Each row is where one point has got to under a steady rotation. How many steps took it there?
The counts run from 0 to 188.
-2.813  -1.212  -0.961  -1.483  -3.379  2.148  1.375  3.584  2.247  2.109  2.019  -1.383  0.290  1.821  -4.478  -3.130  0.135  -0.541  -1.780  2.215  -1.967  2.618  -2.399  0.033  1.156  -2.580  -1.072  -0.208  -0.811  -1.889  -2.924  3.180  2.899  -0.113  1.355
116
-0.259  -2.894  -1.305  -4.256  -2.366  0.813  2.468  2.172  -0.837  -0.564  2.825  -0.387  1.398  1.451  -5.555  -3.548  0.909  0.860  0.452  2.644  -1.548  1.376  -3.771  0.321  0.133  -2.933  -1.531  2.354  0.606  -1.314  -1.991  3.052  0.853  -1.050  0.887
125
-0.541  -3.094  2.405  -1.909  -4.469  -0.734  0.754  3.486  -1.984  0.999  3.294  0.650  1.590  0.935  -5.391  0.197  -0.112  1.823  1.206  1.226  -4.219  3.231  -2.104  0.568  0.437  -1.826  -1.608  -0.796  0.150  -0.030  -1.535  0.768  2.266  -2.100  1.564
92
-3.981  -0.809  0.940  -0.173  -2.722  -1.027  -0.266  2.524  1.994  2.583  0.968  -0.539  2.488  0.858  -6.406  -2.730  3.301  0.018  -0.314  2.399  -2.036  3.137  -1.717  -0.139  1.499  -1.754  -1.196  -1.001  -0.596  -1.948  -2.998  0.702  1.919  -1.173  0.420
25
0.906  -3.675  1.163  -3.443  -2.106  -0.440  2.838  2.355  0.291  -0.617  1.648  0.431  1.313  1.181  -3.558  -1.799  3.230  0.637  1.994  3.243  -1.993  3.118  -3.184  2.827  -0.580  -3.008  -1.102  0.388  1.198  1.565  -1.504  1.302  1.810  -1.163  3.086
63
0.949  -2.156  -0.426  -2.606  -0.405  -1.693  0.298  3.954  -0.060  0.792  4.005  -0.259  3.015  -1.722  -2.089  -1.561  1.805  -1.984  0.851  1.126  -2.328  3.305  -1.987  3.250  -1.309  -1.997  -1.107  0.430  0.040  0.128  -2.808  1.926  5.332  2.471  1.847
74
-0.102  1.730  -0.824  -2.201  -0.568  0.561  -0.846  4.016  2.394  0.781  3.152  -1.208  2.560  -0.182  -2.879  -3.232  2.997  -1.383  0.697  1.223  -0.038  2.833  -3.975  0.820  0.029  -3.886  -0.866  0.165  0.096  -2.577  -2.503  2.386  3.339  1.792  1.872
45
-0.671  -1.998  -0.097  -0.646  -3.395  0.828  -2.613  4.578  -1.420  2.611  1.892  1.797  2.264  0.649  -2.989  -0.362  0.863  -2.043  0.898  1.118  -3.607  4.183  -1.368  1.313  -2.821  -1.706  -0.109  0.145  -1.086  1.041  -1.773  0.380  4.949  0.687  2.443
81
-0.788  -0.269  -0.146  -3.380  -3.024  -0.636  0.906  1.864  1.136  -2.276  2.048  0.957  2.515  -0.228  -5.593  -3.594  1.867  1.631  1.696  1.203  -0.495  1.530  -4.016  -0.585  -1.367  -1.924  -0.454  4.329  -0.094  -1.963  -2.091  1.853  2.377  -0.666  2.297
129
0.852  -2.668  -0.760  -3.261  -1.364  -0.796  -1.247  2.430  -3.809  1.286  3.684  -1.205  3.266  -1.280  -3.497  -1.332  1.474  -0.611  0.655  1.024  -3.118  2.781  -1.337  0.282  -1.583  -3.033  -1.549  2.492  -1.242  -3.062  -2.060  1.222  3.806  0.166  1.233
11
-0.501  -1.337  -0.673  -3.809  -2.366  0.165  1.789  1.581  0.730  -1.692  2.518  -0.070  2.401  0.355  -5.731  -4.409  1.404  0.992  0.532  1.996  -0.783  1.361  -4.042  0.637  -0.201  -1.872  -1.184  3.589  0.392  -1.502  -2.354  2.570  1.321  -0.567  1.378
127
-1.203  -1.197  -0.763  -1.423  -2.226  0.632  0.882  3.934  2.662  1.384  0.780  1.041  0.864  2.166  -4.514  -3.887  3.107  -2.155  -0.086  4.441  -1.674  3.804  -3.681  1.879  -0.378  -1.942  -0.003  -0.196  0.457  0.537  -2.025  1.576  1.300  0.356  0.940
55
1.065  -2.116  0.506  -2.656  -3.392  -2.106  -0.965  2.390  -3.155  0.433  3.048  -0.705  2.789  -1.044  -3.100  -0.736  1.193  -0.096  0.247  0.774  -3.245  3.003  -1.046  -0.120  -2.077  -2.361  -0.730  3.237  -1.273  -3.972  -1.222  1.005  3.946  -0.216  2.488
9
0.477  -1.656  1.493  -2.165  -4.400  -2.893  -0.190  1.855  -1.089  -0.200  2.417  -1.114  2.568  -1.573  -3.251  -1.963  1.031  0.231  -0.950  1.055  -2.854  3.106  -0.924  0.626  -1.192  -1.394  -0.496  3.680  -1.632  -4.200  -1.391  1.290  4.025  -0.294  2.964
7
1.021  0.940  0.788  -2.659  -3.478  -1.427  1.786  1.624  0.227  0.314  2.010  -2.492  3.717  1.262  -4.653  -3.368  3.198  0.948  0.268  1.797  -0.052  2.223  -2.424  0.316  0.393  -1.851  0.581  0.973  0.566  -3.533  -3.505  1.197  1.810  -0.045  3.687
36
0.958  0.273  1.727  -2.136  -3.315  -3.419  -1.579  2.640  0.556  -1.127  2.645  -0.373  2.907  -1.885  -5.853  -3.200  2.339  0.082  0.974  0.691  -1.693  3.208  -3.235  1.153  0.135  -1.922  -2.812  1.253  -0.815  -1.900  -0.195  -0.216  1.972  -0.160  1.491
159
-0.877  -3.251  -0.411  -1.214  -2.599  1.829  -1.919  3.777  -1.007  3.212  1.943  0.592  2.235  1.033  -3.840  -1.007  0.819  -1.856  0.469  1.577  -3.584  4.272  -1.586  2.387  -0.950  -1.996  -1.300  -0.947  -1.139  1.849  -1.930  0.819  4.065  0.067  1.765
83
0.084  -2.277  1.892  -2.475  -3.035  -1.613  1.900  2.424  -0.508  0.376  4.030  -0.712  3.028  -0.300  -6.249  -1.533  0.002  1.453  0.084  1.420  -3.316  2.407  -2.434  1.901  1.938  -0.707  -2.064  -0.594  0.511  -0.958  -3.227  1.503  1.881  -0.893  0.883
95
-2.654  -3.437  -1.973  -2.001  -3.152  -1.466  0.648  3.741  -0.325  2.473  0.498  0.321  0.224  0.865  -2.823  -1.442  3.258  -1.629  0.394  1.754  -1.948  3.213  -0.956  -0.262  -3.205  -3.768  -0.873  0.906  -0.906  0.194  -1.317  0.881  4.650  1.352  2.593
143
0.981  -1.791  0.923  -2.371  -4.198  -2.512  -0.485  2.275  -2.118  0.009  2.697  -0.872  2.542  -1.229  -3.104  -1.362  1.053  0.142  -0.438  0.913  -3.165  3.113  -1.053  -0.089  -1.827  -1.768  -0.545  3.685  -1.359  -4.046  -1.115  1.107  4.006  -0.181  2.819
8
-1.241  -5.018  1.367  -2.196  -4.046  -1.076  1.884  1.747  -0.437  1.369  0.892  -0.071  0.253  -0.251  -3.078  -0.189  1.825  1.318  0.023  2.541  -3.455  3.121  -0.867  0.382  -1.182  -3.316  -2.009  1.271  -1.291  -0.667  -2.151  0.673  4.151  -1.765  3.862
0
-0.901  -2.441  -1.191  -1.790  -4.709  -0.931  -0.007  2.337  1.157  1.114  -0.459  -1.625  1.436  1.262  -4.869  -4.461  2.905  -2.098  -1.842  1.967  -1.299  3.989  -1.278  1.915  -0.925  -1.623  -0.833  1.274  -1.290  -0.223  -0.537  0.795  2.836  0.277  3.105
148
-1.326  -3.163  -1.692  -1.936  -3.890  -0.881  0.439  2.318  0.929  1.633  -0.305  -1.725  1.516  1.067  -4.628  -4.251  3.069  -2.439  -1.755  2.044  -1.326  3.778  -1.055  2.107  -0.906  -1.991  -1.140  0.672  -1.188  0.192  -1.029  1.161  3.126  0.651  2.707
147
-0.534  -0.986  -1.094  -2.212  -0.255  0.242  -2.742  1.969  -1.187  1.429  3.000  -1.081  4.648  -1.579  -4.900  -3.228  1.770  -1.592  0.056  0.793  -2.237  2.866  -2.040  1.219  -0.152  -2.165  -1.783  2.102  -1.754  -2.838  -2.784  1.156  3.538  0.469  0.536
14
-2.894  0.683  0.119  -0.781  -4.123  2.010  -0.849  3.519  0.935  2.681  1.931  0.432  1.912  0.582  -3.261  -0.794  0.337  0.255  0.805  0.202  -1.153  2.096  -2.203  -1.930  -1.451  -2.410  -0.089  0.917  -1.217  -2.120  -4.082  1.476  5.350  0.918  3.654
110
0.238  0.311  2.031  -1.807  -4.087  -2.272  0.937  2.471  -0.868  -0.090  3.928  0.779  3.979  -0.749  -5.387  -1.056  -0.249  1.734  1.009  0.542  -2.212  1.703  -2.473  -0.530  -0.533  0.318  -0.046  1.704  0.306  -2.425  -3.896  0.599  3.169  0.014  2.372
99
-3.019  -2.039  -1.246  -1.718  -2.745  2.949  0.692  4.096  0.879  3.302  2.318  -0.847  0.282  1.639  -3.487  -1.256  0.415  -0.182  -0.642  1.812  -2.154  2.418  -2.351  -0.733  0.389  -3.768  -1.512  -0.951  -0.627  -1.266  -3.194  2.599  4.063  0.245  1.787
114
-0.112  -3.369  2.091  -2.385  -3.466  -0.965  1.429  3.189  -1.692  1.124  3.608  0.037  1.839  0.708  -5.631  -0.017  -0.064  1.673  0.788  1.255  -4.151  3.080  -2.119  1.067  1.082  -1.671  -2.169  -1.141  0.479  -0.196  -2.047  1.184  2.034  -1.857  1.071
93
-2.336  -3.970  -2.361  -2.118  -2.870  -1.158  0.999  3.647  -0.583  2.809  0.422  -0.556  0.279  1.086  -3.124  -2.071  3.298  -2.074  -0.489  2.330  -1.817  3.312  -0.836  0.445  -2.412  -3.693  -1.277  0.370  -0.705  0.439  -1.558  0.979  4.153  1.373  2.435
144
0.378  -0.685  2.121  -0.975  -3.845  0.571  0.622  1.862  2.301  3.182  0.946  -2.148  1.912  0.651  -3.585  -2.354  1.895  -0.393  -1.429  3.335  -2.045  3.691  -2.082  1.336  1.213  -2.464  -1.193  -1.317  -1.258  -1.830  -3.807  0.424  2.753  -0.988  3.792
178
2.098  0.053  1.420  -2.786  -1.699  0.137  0.339  2.913  0.539  0.221  4.228  -0.961  2.753  -0.276  -3.740  -2.889  0.535  -0.685  -0.443  3.440  -2.731  2.824  -3.695  1.726  1.021  -2.031  -0.576  1.461  0.040  -4.196  -2.919  2.560  1.603  -0.274  0.926
188
0.557  -2.985  1.340  -2.884  -3.585  -0.207  2.079  3.085  -0.046  -0.205  0.803  1.815  0.556  2.223  -3.656  -1.149  3.060  0.628  2.425  3.528  -2.319  3.519  -3.311  1.199  -1.865  -2.920  -0.155  0.839  1.014  1.279  -1.053  0.758  1.807  -1.595  3.219
61
-0.489  -2.930  -1.037  -3.731  -3.830  0.973  2.160  3.177  -1.746  0.276  2.604  0.296  0.001  2.317  -4.788  -1.996  0.423  1.020  0.438  2.694  -2.350  1.846  -3.299  -0.900  -0.818  -3.261  -0.877  2.262  0.669  -1.785  -1.328  2.771  1.003  -1.336  1.293
123
0.082  -1.889  1.154  -1.204  -2.568  0.776  0.677  1.919  0.690  4.237  0.898  -1.777  1.618  0.850  -3.307  -1.446  2.429  -0.566  -0.324  3.713  -2.179  3.155  -1.687  0.979  0.578  -3.327  -1.834  -2.132  -0.829  -0.477  -4.500  -0.141  3.191  -0.465  3.516
176
0.778  0.190  2.911  -0.837  -5.428  0.176  0.217  2.297  1.900  1.968  1.213  -1.584  1.411  0.836  -3.176  -2.061  1.491  0.281  -1.130  3.010  -2.376  3.731  -2.233  0.622  0.555  -2.198  -0.492  -0.164  -1.214  -3.194  -2.573  0.655  2.784  -1.285  4.184
180
